(in the rows, 100 means zero)
Each row of Z is roughly a mix of the hidden directions of one of 4 groups.
Z:
0:  92  95  70  99 122  81 102 121  64 121  61  87
1: 134  85 117 127  96  67  63 111  87 122 101 101
2: 106  96  90 105  80  77  89  90  69 152 126  92
3:  77 115  72 129 107  70 115  97  85  74  66  95
4: 144  69 105  72  69 110  84  91 112 105 105  81
5:  78  98 149  66 104  86 107  89  77 123 102 114
6: 124  93  91  99 113  79  88  44 124 115  84 110
7:  75 114  95 105  81 106 119 140 107 124  98  57
8:  89  74 108  88 134 103  78  59 123 113  99 127
9:  95 129 114  56  95 109  79  82 102  79  69 121
10: 112  87 109  55 116 132 101 124  99 115 132  88
11: 117  89 144  94  83 133  69  79  94 106  83 113
12:  88 114 138  97  74 116  87 101 125  55  91 106
13: 140 121 107 118 125 129 116 108  72  95  76 107
14: 125 117 137 120  97  81  72 110  96 134  77 107
15: 108  82 104 102 119  50  53 104  89 104 101  97
16: 101 108 107 117  43 100  98  73 106 109  72  80
17:  92  90 116 133  81 120 132  70  75  72  95 103
18:  81 126 113 113  79  64  98 100  73 104  71  70
19:  66 130 108 112 136 110  99 105  99  67  70 101
20:  77 119 114 103 126  60  77 122  66  96  91 106
21: 100  75 122  80 121 107  81  61 119 112 106 135
22: 100 109  94 101 104 111  90 142  74  51  81  90
23: 116  57  79 105  98  72  89 122 102 106  60  94
24:  68  87 123 114 118  81 128  94 125 135  82  97
25:  94  86 103  67 110 143 127 130  85  87  92  82
26:  67  71  77  98 102 104  77  63  86  96 102 134
27: 116 132 139 118  73 123 100 132 107  91  92  94
28:  87 125  68  99 108 146 105 112  75  88 123  87
29: 107 125 116 113 150  80 108  96 126 101  87 126
30: 100 130  79 131 100 108 114 103  52  88 125  95
31: 117  81 120  90  75 117 144 111 101  66 107 119
32:  88 115 126  51  75  80  98  76  98 101 114  78
33:  82  75 132  91 100  77 115 108  74 133 106  68
34: 120  56  88 132 121  92  83  84 121 111  97  77
35: 113  98 133 113 123 111 126 111 128 104 107 144
36: 108 125 115  88 116 106  90  78  84 146  76  70
37: 109  64 148  92 110  80 113 107  92 110  74 120
38:  92 124  75 109  80 109 112  76 110  93  56  67
39: 150  92 115 105  97 112 105 133  62  91  92  94
40: 131  92 135  89 110  93 144  98 130  97 114 114
41:  96  78 108  89  45 125 104  79  96  85 126 100
42: 110  88 124 108 110  55 115 143 114  94 102 120
43:  96  80  92  72 113  79  64  70  77 108 111 130
44: 112  99 137 123 104 101 111  97 131  99 114 148
45:  84 144  90 109  92  84  64 102  83 107  79  69
46: 116  58 123 115 126 110  85 117 108 120  75 123
47: 106 100  81  82 111 124 137 124 110  55 111 106
48:  74 122  68 122  92  86 149 106 112  88  96  92
49: 111  85  71  76  95 131 129 108 103 111  80  61
50: 125 113  93  89 115 104  58 108 116 141 117 120
51: 109  83  91  63  81 141 104 105  88  60 102 102
52: 141  84 121  67  94 113  62  89  93  83 104  90
53:  92 123 101 124 102 108  72  64  93 116  67 130
54: 107 106 127  56 136 123  86 116 101 102  95  75
55: 121  83  96 104 126 107 120 108 114 121  45  97
56: 105  95 112  99  78  81 139  49  93  85 116  99
57:  97  90  52  75 106  84 103  97  60  79  85 109
58:  96 104 129 123  96  67 109  76 134 123 128 105
59: 123 117  77 101  59  99  85 138 121  83  91  85
60: 106 145  80 143  81 103 110 123 116  93  91  97
61: 120  98 109  96  99 137 135 110  75  68  77  83
62: 106  84  91  79 136  97  64 119  75 130  80 104
63: 111  94  93  83 119  71  84  53 110 127 100 126
64: 108  59  75  75  69 111  89 122 103  90 129  92
65: 119  60  92  85  81  88  94 109 110 113 141  72
66:  99 125  88 116  55  90 134  97  77  71 106 107
67:  90 124 112 107  93 126 121  79 125  64 134 115
68:  90  54 104  72 126 127  97 119  73 107 102 110
69: 125  93 126  85 121 133 108 108 109  69 106 137
70:  75  68  80  65  93  69  92 128 105  81  99 111
71:  97  71 111  58  85 106  80  70 105 105 109  65
72:  92 131 138  74  90 106  90 107  66 109 107 131
73: 115  85 118 114 142 146 108 104 100  97  78 116
74:  76 121 126  86  92  95 130 139  87  74 112  83
75: 115 109 123  79  89 145 122  95 108 139  97  88
76: 119 114 123 124 128  83 130 139 103  91  80 101
77:  46  81  89 138  90 103  97 106 103  87 100 121
78: 132 130  87 100  90  96 123 137  83  95  83 130
79:  88  87  57  79 119  93 129  98 116  72 126  90
80: 110 112  64 123  62  71  76 115 109 100 114  82
81: 152 114 100  88  82  82  94 139  92 109  85 103
82:  56  90  99  97 119  89 102  96 154 112 109 105
83:  98  73  81 102  87 143  76  89  68 105 104  73
84: 127  99 103 131 117 144 108 134  96  95  81  88
85:  95  78 120  50  82  89  83  97 104 113 109  66
86:  96  98 127  62  89 122  68  66 103 111  78  96
87:  77 125 111 105 111 103  87 134  95  75  71  63
88:  77  97 107 131 128 119  97 117 121 142  84 114
89: 132 101 120  54 103 104  68  99 113  92  74  86
90:  66  90  73 124  87 120 106  83  89  68  91  68
91: 116  53 132  86 128  89  99  70  99  99  89 111
92:  84 115  86 118 102 128 120  86 121  56  90 128
93: 122  76  90 127  96  81 122  97 118 117  52  96
94: 121  69  74 112 144  65  99 106 102 113  92 105
95: 145  93  99 101  87  90  90 152  85  83 101  92
96:  59 138  88 127  93  64  90 108 107  98  89 104
97: 102  82  82  78  74 106  74 107 103 104 126 149
98: 105  77 124  82 117 116 142 116  69  81  83 106
99:  97  50 106  66  86 131  99 105  99  78 104 115
100:  88 128 133  81  93 117  82  89 101  84 148 100
101: 112 122 109 150 107  74 128  71 106  94  93  97
102:  95  58 128  85 109  94  97 106  76 129 108  64
103: 117  98 124  67 107 108  86 106  91 142  88  64
104: 116 132  96 120  98 114  84  71 133  99 106  61
105: 127  97 116  86  87 136 118  80 126 128  88  73
106: 148 103 101 137  80  89  94 126  81 101  83 112
107:  80  89  88  63  71  72  80  93 111 112 120  71
108: 119  76 116 132  82  95 109 107 125 128 129  72
109:  72 141 114  94  77  83  91 104  71 126 124 105
110:  99 108 112  91  51 104  88  76 111  84 126  65
111:  62  78 101  82  94  74 139 117 121 114  82  97
112:  84 118 124 109  89 125  79  94 113  73  67 135
113:  89 102  82 127  78 118 106 121  64  83  88  61
114:  80 122 118  78 129  97 119 133  85  77 129  91
115:  85 119 124 117  83  85 142  71 111  82  98  74
116:  79  93  57  72 107  66 103 104 104 100 120  69
117:  94 133  82  73 106  56  69  99 113 121  99  94
118:  88  93  69 121  64  84  98  82 109  57 110  92
119: 118 128 119 134 107 114 118  84 113 104  68 132
120: 108  77 100 106 136  81 105 135 103  99  57 116
121: 152 122 101 103 129 110 116 126  98 118  97  83
122:  70  80 106 136 107  96  60  82  72  88  96  90
123:  88  62  93 128  72  95  88  87  79 120 135  92
124: 130 106  91 105 106  68  83 129  66 101  97 136
125: 115 106  82 103  68 114  98  51  79 112 129 106
126: 132  71 136 140 104  93 108 101  84 110 116 113
127: 114 103  63  80  81  88 106  80 120  52 102 104
128: 117 119 139 131  84  98  80 121  87 127  76 103
129:  81 133 136 111  89  77  84 116 135 109  95  83
130:  96  88 110  82  95  85 142  87 146 100 128 105
131: 111 104 100 129 113 141 113 145  76 101  90  96
132: 118  73  78 120 132  80 101  94 128  79  69 108
133:  99 118 106  76  92 129  60  68  89 120 124  90
134:  93  81 117  76 104  92  82  73  74 119 130  64
135: 102  94  85  91  94  95  69 133  63  63  87  81
136:  69  61 120  90 127 101 123 115  98 129  84 111
137:  74 152 106  94 118 104 111  82  82  85 108  71
138:  94  91  87 128  75  85  72  61  74 122  83  98
139: 128 120 113 106  68  94 108 108  91 148  92 125
140: 116 110 124  76  77 134  95  76 111 127 117  72
141:  94  94  96 116 124 150 103 140 109 117  82 101
142: 105 106 127  92 107  76 105 112 128 151 124  95
143:  99  50  91 130  89 106  99 109  63  98 111  79
144:  81 117  62 118 111 111 104  72  62  87  76  99
145:  75 142  99 121  84  68 103  99 130 115 112  83
146: 140  76 101  72  85  77  78 119 107 114 117  76
147: 116  99  89 132  90  90  73 119  47 104  93  88
148:  75  59 124  81 125  85 107  93  95 125  92 127
149: 109 129 124  87 128  79  96 146 117 103  88  88
150: 139  76  95  82 128  97 108  72 104 125 124 121
151: 143 122 109 121 125  85 106  98  88 129 101  69
Which two rows in each list fit none of the groups? Every other row fits one group, some only roughly. Give them in the order they come.
- J629: 107 107  61 136 108 127 133  85  97 113 122  99
- J89:  97 116 102  90 160 110 109 112  80 124 109 117
- J348: 107  98  62 100  98  89 108  79 123  72 146 113
- J342: 111 113 141  85 108  59  87 116 124 105  86 122
- J184: 142 104  92 118 120  48  86 111 108 103  95 106
- J261: 115 128 136  80  78  87 126 104 100  74  83 126
- J522:  69 120 114 111  73  86  82 126  67  86  93 128
- J100:  75 115 104 105  92 120 107 124  97  53 110 137
- J217: 139  74  75 107  93 117 103 141 107 101 119  82
- J392:  97 101 124 102 127 114  95 135 126 110  85  56
 -> J348; J217
- J983: 101  91  88  48  65  91  96 125  78  86 107 102
- J323:  66  91 112  73  76 124  69  77  80 104  88  80
- J623: 110 135  80 112  95 132  58 115  95 100 112 124
- J245:  93  72 110  60 108  79 130  64 113  82 101 105
- J626: 101  67  86 113  92  75  57 120  94 132 116  95
- J898:  84 109  89 135 139  69  96  84  89  99  96 133
- J490: 104  64  86 107  90 125  90  90  66  62 118 117
- J500: 102  93 110  84 112  65  77 111 130 110 105 147
- J932:  94  89 131 104  91 115 130 133  78  82 116  66
- J574:  78 113  93 146  84  67 103 114 116  69 107 101
- J203: 109  92  71 105 119  80  53  65  85 101 114  93
- J307:  95 104  56  83 114 101 123  99  82  63 113 129
- J387: 101 127  70 118  72 129 123  68  90 103 122  96
- J789: 121  97 111 102  72  82 104 150  85 125 121  89
 -> J932; J574
- J605:  91 109  89 103 113 126  86 154 106  71  89  80
- J353: 121  89  87 120 126  69 103 116  87 108 127 141
- J900: 102 112 109 101  60 110  68  92  68 115  63  94
- J110: 114 140 117 102 114 123 123  65  85  71  99 107
- J949:  88 128  82  98 123 115 144  78  85 124 108  79
- J71:  87  85 140  92 101  96 141 113 115 114  71  80
- J394:  54  92 109  97 102  91 116 115  79 145 114  88
- J412:  93  94 146  69  76  80  81 104 134  99 108  97
- J125:  97  88  56  98  90  75  95 100  81  90  82  54
- J683:  85  69 113  79 101  94 112 102 110 159  97 110
 -> J605; J683
- J797: 112 116  83 131 125 141 118  95 130  84  84  98
- J374:  75  97  70 135  80  70 102 118 112 103  67  98
- J354: 110 116  95 144 127  67  97 130  84  91  92 117
- J264:  89  94 128  73 102  80  99  81 135  99 145 104
- J972:  87  93  73 126  88 106 121  91 117  75  51 106
- J64: 123  76  81 153  82 101 120  80 110 103 113  95
- J7:  77  87  78  97 115  94  69  82  61  94  72  76
- J943: 106  92  79  94 135 132  81  94 117  79  63 118
- J86:  92  95 105  83 136 149  87  88  77 104 121 116
- J148: 138  93  91  74  92 103  91  88  78  96  95 151
- J731:  89  89  75 123  74  77 110 106 107  59  68  89
- J608: 103 113  90  82 107 110  87  49 102 121  97  58
 -> J374; J264
- J597:  69 111  92  90 104  86  55 103  98  91  76 138
- J36:  85  98 104 136  76 100  85  77 109 125  84  57
- J617: 121  93 108  68 135 116 126 109 114 122  99  66
- J822: 120  73 104 117 146 121  82  90  93  95  91 132
- J475:  85  87 143 107  92  68 126  83 133  87 109 101
- J109: 115  63 118  59 103 118 123 114  99  81  82  82
- J674: 110 102 106 116  81 131 101  94  69 125 138  70
- J680: 148  79  90  75 112  79 103 121 105  86 129 114
- J470:  98  67  83  78  78  86 113 118 124 103  89  56
- J718: 110 123  58 100  89  61  99 121 100 104  82  71
- J40: 113  96 116 113  90  76  75 144 112  91  61  90
- J836:  99  94  93 106  74  38 100  75 107 101 110  85
- J774:  77 138  86  73 102  99  91 102  82  93  53  90
- J658:  89 125 104  84  82  66 108  84  74  83 112 143
 -> J674; J40
- J530: 102  93 105 158 119 106  90 116  96 136  96  87
- J131:  74 139 112 106 115 111 137 107 129 109  83  82
- J119: 123  94  86 109 119 122  62  81  71 129 100  79
- J596: 105  85  94 125 100  91 142 114 113  96  88  51
- J616: 137  79 116  95 106 118  94 111 124  79  64 128
- J328:  65  95 106 143  76  75 100  92  82  85  98  73
- J913:  74  89  99  84  68 130 103  54  99 120 106  89
- J908:  85  51 141 108 104 121 111 113  84 109 104 115
- J618:  61 108 107 125  80 125 109  70 101 124  78  80
- J762: 102  85  82 105  91  69  76 123 126 110 131  66
- J796: 115  91 122  88 114  74  44  90 100 115  87  82
- J5:  58  94  97  68 125 127 120 110  80 123 108 103
 -> J908; J762
- J6: 113  73 106 119 128 127  56 105  99 129 102 101
- J198:  84 115 103 102 110 108 102  91 166 113  84  88
- J534:  92 110 133  69  69 108  76 114  76 128  83 101
- J955: 135  82  66 125 108  77  88  95  79  76 108 123
- J648: 100 102  90  85  59 118  89  78  96 124  77  60
- J559: 115 111  95 103  75 104  47 133 118 115 100 113
- J221: 121 111 122 103  97  68  79 128  97 148 105 102
- J31:  87  84  96  76  76 110  98  45 102 130  99 110
- J583: 122 117  69  99 106 111  66 127  65 107  88 122
- J101:  73 109  66  95  83 127 141  77  95  80  97  96
- J528: 116 136  93 143  83 103  81 124  86 118 112 118
- J384:  84 109 101 121  68 126 130  63  97 124 102 119
- J671:  85  92 107  46  78  77 119  98  94  82 103 126
- J842:  93 125  89  98  95 104 110 137  71  62 130 111
- J87: 116  85  92 111  92 136  95  82 127 133 107  61
 -> J842; J87
- J736: 120 107  77 107  77  86  68  81  59 102 106 128
- J660:  79  92  92  70 101 105 117  79 144 111 126  73
- J604:  93  86  92 118 126 110  72  87  95 139 127  68
- J740: 150  87 105  83  86  89 125 135  93 122  99  97
- J494: 112  80  89 105 113  75  96 117  72 155 103 112
- J861: 153  81  92  75  79  94  73  99  82  97  87 113
- J303: 102  86 104  82 141 139  91  92 123 113  90  69
- J969:  97 141  99  81 105 113 133 132 122  94  77  84
- J753: 103  95 156  96  67  93  77 100 116 101 121 112
- J627: 128 102 118  90 144  81  95  91 143  91  94 109
- J550: 115 116  85 107  78 116 113  56  95 133 104  70
- J745:  94 107  72  81 107 100 131  89  97  55 134  90
- J867: 115 115 113  95 147  86  77 113 102  79  66 117
 -> J740; J745
- J999: 137 118 106 125 112  99 122  93 106 107  69  59
- J405:  64 105 105  91 109  95  82  71 125  99  77  57
- J912: 106  95 110 107 144 112  89  48  89 110  82 106
- J347:  84  68  82 109 125  95  69  61  93  75 110 107
- J80:  87 100  69 130  71  94  97  84  57 108  97 124
- J474:  98 137  89 111 101 116 148  93 124  97 114 125
- J719: 105 130 108  75  86  87 117  84 123 151 101 100
- J296:  83 121  93  79  80 125  97  96  80  98  65  59
- J300: 126  86 113  91 121  85  67 125 106  81 101 143
- J714:  95  78 119 113 133  94  88  63  81  92  81 136
 -> J999; J300
